Each row has a name. Each question is about the rows just above it.

Teg: [168 153 147 137 154 187 168 136  95 132 108 146 173 158 117 134 145]
Lizo: [109 170 176 145 139 117 109 179 150 152 195 129 143 163 179 166 122]
samu: [168 153 147 137 155 187 168 136  95 132 108 146 173 158 117 134 145]
Maba: [182 153 146 137 152 173 182 111 144 140  96 163 146 126 113 126 170]
Napov: [168 152 147 137 154 187 168 136  95 139  96 147 173 157 117 134 146]
Vali: [109 170 177 146 140 117 109 180 151 152 196 129 144 164 179 166 122]
Reb: [180 121 114 143 150 174 180 111 136 137  94 160 147 127 110 124 166]
Go on from [ 96 163 146 126 113] to the end of its row. | [126 170]
After [150 152], its row goes on with | [195 129 143 163 179 166 122]
Go on from [168 152 147 137 154] to the end of its row. | [187 168 136  95 139  96 147 173 157 117 134 146]
The rest of the row after [113 126]: | [170]
The rest of the row after [140  96]: | [163 146 126 113 126 170]

kide: [169 101 116  61 122 149 128  81 179 137  88 179 145 133 131 156 118 120
 119 127 105 156 139  93  88 119 153  90 121 139 109  76 138 136 120 119
  98 116  96  76  93 100 137 134  90 118 159 145 141  85 101 113 148 104
 136 131  65  98 149 110]
Teg: [172  64 136  91 115 131 124  91 169 100 113 156 129 134 117 169 126 122
 145 142 127 145 133 109  84  97 164  89 108 126 111  87 136 158 120 139
  93 114 110 119 110 118 120 142 136 124 157 134 162 108  99  98 158  86
 126 144  74 139 141 122]
disul: [ 89 153 147 186 109 122 109 139 116 119 140  76 128  94 140 106 140 117
 138 143 149 111 127 144 162 109 104 161 132 120 167 180 129 121 131 145
 157 157 164 164 158 155 113 132  92 106 105  92  92 152 164 165 115 160
 142 125 191 158 110 145]
Reb: [ 84 159 135 170  98 134 126 140 120 115 147  84 137 107 153  93 125 136
 133 146 144 116 129 140 156 107 109 163 140 121 154 191 120 102 122 156
 155 168 161 157 142 142 125 135  90 121  97  98 102 152 169 173 114 166
 150 118 194 142 113 154]
gisa: [174  90 121  71 119 145 127  80 178 119  92 173 138 135 126 163 120 119
 128 134 114 154 137  97  84 106 156  85 119 132 106  78 139 144 118 131
  96 112 102  85  94 112 131 136 128 124 155 139 151  94 102 110 156  95
 135 137  68 116 145 110]
rodo: [ 93 135 162 192 140 108  98 167  93 126 136  80 102 117 128 141 152 124
 164 147 144 116 129 140 164 130 101 174 120 100 154 162 157 164 143 117
 144 129 153 160 166 190  99 127 121 107 112  92 115 148 133 131 113 145
 121 129 168 183 125 127]
Maba: [100 124 159 171 161 108  91 174  91 124 146  87  95 126 131 149 146 111
 158 132 157 112 132 160 163 144 108 162 127  99 150 149 156 171 143 116
 148 120 136 156 163 180 100 118 131 131 114 100 134 160 113 120 122 138
 103 125 153 183 113 113]
samu: [ 87 147 154 192 119 114 103 145 109 121 139  73 125  93 132 115 150 110
 142 141 151 109 124 145 163 110 103 166 127 117 165 174 137 133 135 137
 158 150 163 165 163 162 106 129  93 101 110  90  90 148 160 154 116 156
 138 130  69 100 116 137]
Lizo: [163 100 115  70 121 166 170  87 163 164  84 173 164 126 129 120 115 134
  94 107  89 154 145  94 105 155 142  86 125 149  99  82 107 121 124 105
 113 112  91  89 104  74 153 121 159 123 145 167 125  90 120 128 143 119
 136 124  89  58 127 129]
lag: [123 185  89 124 119 141 159 125 122 157 131 142 145 155 130  71 110 159
  80  98 114 138 118 123 132 142  98 124 150 153 111 135 104  68 132 140
 133 147 135 117 112  95 167 147 122 137 111 154  98 116 154 153 102 165
 171 142 156  93 122 142]
Vali: [111 179  95 142 108 151 157 136 125 146 135 122 143 138 143  74 118 153
  99 108 124 124 122 121 143 129 104 142 150 144 128 147  99  76 141 151
 130 152 153 128 113 109 153 126 121 140 101 143 103 127 163 156 108 165
 164 127 168 106 129 140]
Napov: [171 100 116  63 122 151 128  80 178 136  89 178 145 132 131 154 118 121
 119 127 105 157 139  93  89 118 155  93 121 139 107  75 138 136 121 119
  97 116  95  76  92 100 137 129 122 118 157 145 140  88 102 113 149 104
 137 132  70 100 150 111]
The rest of the row after [146 144 116 129 140]: | [156 107 109 163 140 121 154 191 120 102 122 156 155 168 161 157 142 142
 125 135  90 121  97  98 102 152 169 173 114 166 150 118 194 142 113 154]
After [ 70 100], its row goes on with | [150 111]
After [135  90], its row goes on with | [121  97  98 102 152 169 173 114 166 150 118 194 142 113 154]
The rest of the row after [150 163]: | [165 163 162 106 129  93 101 110  90  90 148 160 154 116 156 138 130  69
 100 116 137]
The rest of the row after [127 121]: | [107 112  92 115 148 133 131 113 145 121 129 168 183 125 127]
The rest of the row after [160 154]: | [116 156 138 130  69 100 116 137]

Maba: [124 131 124 133  82 148 126 131 105 134 149 125 125  94 139 118 148 126
 119 147 116 116]
Lizo: [143  87 134 128 140 131  91  84 142 123 140  87  93 138 131 149 146 146
 133 112 131 113]
disul: [135 127 137 108 117 142 138 121 139 181  99 117 140 146 133 113  94 135
 134 131  97 136]
Napov: [137 113 130 119 106 148 123 106 135 147 129 103 127 138 138 129 126 139
 131 133 103 129]
samu: [122 110 119 140 124 124 108 112 114 122 143 105 110 116 122 134 148 123
 119 137 134 115]
Reb: [137 113 130 119 106 148 123 106 135 147 129 117 139 138 138 129 126 139
 131 166 103 129]
Vali: [135 127 137 108 117 142 138 121 139 181  99 117 140 146 133 113 151 111
 125 149 136 133]
kide: [134 108 129 133 113 138 108 107 124 123 146 101 106 124 133 138 156 135
 126 130 127 104]
lag: [134 108 129 133 113 138 108 107 124 123 146 125 116 115 112 132 141 118
 120 131 156 121]
Go on from [122 134 148 123] to the end of its row. | [119 137 134 115]
Go on from [146 125] to the end of its row. | [116 115 112 132 141 118 120 131 156 121]

samu: [139 127 171 101  95 147 120 146 110 107 118 155 177 150  86 158 157 129
 144 127 112 153 137]
Reb: [144 109 128  73 149 180  97 116  89 118  88 114  89 163 157 130 131 112
 119 150 158 131 147]
Vali: [131 108 128 133 136 155 118  98 164 113 120 177  99 153 148 158 136 166
 109 121 126  96 109]
Maba: [164 136 124 141 128 192 137 133 138 146 130 138  89 139 123  90  76 114
 119 145 103 158 129]
lag: [110 149 130 165 128 193  72 133  78  68 181 101 169 139 100 155 114 126
 147 137 133 129 156]
Lizo: [123 147 107 126 108 153  99  91 140 116 115 117 110 139 149 154 102 124
 163 107 158 161 179]
After [113 120 177], its row goes on with | [ 99 153 148 158 136 166 109 121 126  96 109]
Go on from [128 193] to the end of its row. | [ 72 133  78  68 181 101 169 139 100 155 114 126 147 137 133 129 156]

